(in the rows, 128 means zero)
Rotation paths and how fast each direction turns (degrees per step):
Each turn is a multiple of 5 degrees from 10 to 175, or 0.
Each row of a path follows its step; steps can be skipped.

step 0: [128 112 121 121 135 120 133 131 111 120 122 119 126 121 132 137 128 131
 136 139 133 132 128 120 136 151 125 122 131 136 117 134 131 124 134 127
 129 120 137 126 128 123 127 127 131 126 121 123 128 128 131 131 120 122
 129 120 132 133]
step 1: [134 120 117 132 119 117 112 132 128 126 125 124 137 129 123 127 142 126
 132 135 123 135 129 130 126 135 131 114 130 128 129 131 137 119 128 135
 125 128 125 122 134 121 141 127 124 140 123 133 121 124 132 119 138 121
 110 133 134 129]
step 7: [119 122 122 125 125 119 124 115 126 130 132 119 129 127 125 127 137 139
 118 130 119 138 132 120 125 137 133 124 120 128 122 132 135 133 131 127
 126 136 142 122 114 133 142 116 130 130 126 119 125 123 137 125 123 127
 110 128 126 126]
step 8: [128 113 129 127 122 123 120 122 143 120 126 120 130 129 118 125 131 119
 130 124 132 134 120 131 116 145 119 124 129 135 136 121 132 131 137 134
 135 123 132 126 126 126 132 119 135 123 131 124 131 113 130 132 132 116
 137 133 126 120]
step 9: [130 126 126 135 120 130 136 132 139 120 135 127 126 131 118 125 132 130
 140 134 129 125 133 133 128 120 127 133 149 128 121 123 136 119 118 129
 121 127 131 128 113 132 149 125 115 122 128 124 130 121 131 132 138 124
 131 130 124 124]
step 10: [117 117 134 130 128 122 131 130 122 128 129 125 125 127 119 127 134 128
 132 139 143 134 128 128 129 140 133 147 127 122 114 121 129 127 126 139
 125 122 122 144 128 132 132 122 132 123 114 128 135 132 128 135 121 139
 128 129 120 131]
step 11: [118 121 131 136 130 120 136 125 122 136 134 127 132 128 137 121 147 130
 136 133 127 130 120 128 132 130 128 124 136 123 127 117 133 115 139 121
 140 131 125 132 141 123 129 121 123 143 119 118 128 126 133 130 139 129
 133 126 134 129]
step 13: [134 115 127 124 125 129 132 123 126 134 130 124 117 131 126 133 143 119
 113 132 129 134 128 119 112 125 117 132 126 127 125 123 141 121 140 125
 128 132 134 121 117 126 134 127 124 115 127 128 122 132 128 128 120 134
 123 115 140 133]
step 14: [120 125 132 127 119 125 132 124 121 133 122 124 137 137 125 127 137 133
 135 131 132 140 120 131 115 130 120 130 125 136 125 120 125 133 133 121
 131 125 139 118 116 135 136 134 135 128 125 145 132 117 129 128 135 113
 125 135 122 138]
Directions:
[124 125 127 126 126 129 130 128 129 128 127 127 129 127 127 131 125 128
 130 126 129 129 127 131 130 130 125 130 125 128 129 130 128 129 129 130
 126 125 129 128 129 126 125 130 129 126 127 128 132 127 127 130 128 128
 129 128 129 129] : 175
[126 130 131 129 128 127 127 129 127 125 131 129 127 127 127 129 129 127
 128 127 128 129 126 129 127 128 129 127 127 127 129 128 129 131 132 126
 129 127 128 128 131 127 132 131 131 130 128 128 131 128 128 124 130 126
 128 130 129 125] : 110

step 4: [140 127 126 124 121 121 126 132 118 129 132 143 128 124 121 123 118 133
 129 135 137 138 135 130 129 120 131 126 131 123 137 132 124 141 130 138
 142 133 135 122 129 123 123 126 129 124 114 125 134 124 126 126 128 137
 140 122 127 111]
step 5: [122 140 129 124 124 127 134 142 125 123 125 136 133 119 130 116 133 121
 125 140 128 131 135 122 138 117 134 123 133 124 137 132 126 133 134 131
 120 132 139 127 128 135 120 113 132 120 120 119 125 133 140 121 124 129
 118 131 128 124]
step 6: [132 133 123 135 128 126 133 134 119 129 117 134 143 120 129 126 132 125
 129 136 135 122 134 125 128 127 135 136 139 122 136 135 125 130 118 139
 124 130 121 139 124 131 119 119 141 128 128 127 122 118 117 118 121 125
 140 120 137 136]
step 8: [127 133 130 120 128 141 140 122 120 119 115 119 139 120 123 121 123 121
 126 138 130 123 132 134 122 121 128 133 131 130 137 118 140 121 123 130
 129 131 127 128 127 134 115 125 124 120 122 122 132 136 130 133 109 121
 123 128 127 128]
step 10: [125 136 124 131 122 120 136 127 120 115 130 111 133 135 131 132 122 130
 128 126 126 123 115 142 118 136 126 125 126 127 126 130 125 130 135 128
 123 120 126 129 128 121 107 133 120 128 122 119 134 133 119 120 125 134
 122 125 132 136]
step 11: [129 128 126 125 130 130 136 118 126 121 135 109 138 121 126 114 134 134
 122 131 123 124 127 140 117 138 130 140 123 135 129 123 130 127 129 131
 134 133 131 117 131 130 133 124 126 127 131 117 142 128 124 133 124 146
 133 129 129 127]
step 12: [127 137 126 135 128 127 138 130 129 132 139 131 132 123 129 125 113 131
 133 122 138 129 124 137 130 129 131 132 129 145 139 136 126 130 140 124
 132 118 130 123 140 113 129 124 127 122 130 123 138 119 125 137 121 140
 123 131 119 128]
step 14: [124 127 127 135 135 121 132 128 128 121 127 134 138 130 126 111 136 140
 134 122 125 123 129 134 127 133 145 127 128 128 130 132 124 123 125 116
 120 129 136 124 136 126 132 115 145 120 135 119 124 125 121 125 132 138
 130 135 134 124]
step 15: [127 124 130 132 121 136 135 134 132 121 120 136 134 117 129 132 126 134
 137 122 133 115 130 136 130 121 132 121 125 137 139 135 124 118 127 133
 141 125 125 134 123 113 136 133 139 121 135 127 115 127 124 128 125 140
 132 127 127 117]
Directions:
[129 126 129 130 131 129 131 130 128 126 129 130 128 127 130 128 127 129
 128 133 131 129 128 127 129 129 124 127 127 129 128 127 129 125 127 125
 128 130 127 128 129 128 128 132 130 128 128 128 131 131 128 128 129 131
 130 126 127 129] : 90
[127 128 128 128 131 127 130 131 131 130 127 130 126 127 127 126 128 127
 131 130 130 130 128 128 125 126 131 129 128 127 126 131 128 130 125 130
 128 131 129 130 128 126 127 128 131 128 130 127 124 127 130 127 127 130
 128 130 128 126] : 40
[129 127 129 129 127 128 128 126 130 129 128 125 128 129 127 127 129 128
 128 128 129 128 129 130 129 133 131 125 125 132 130 129 128 127 131 125
 127 131 126 129 129 127 125 129 127 128 132 128 128 125 128 129 128 128
 128 129 128 126] : 25
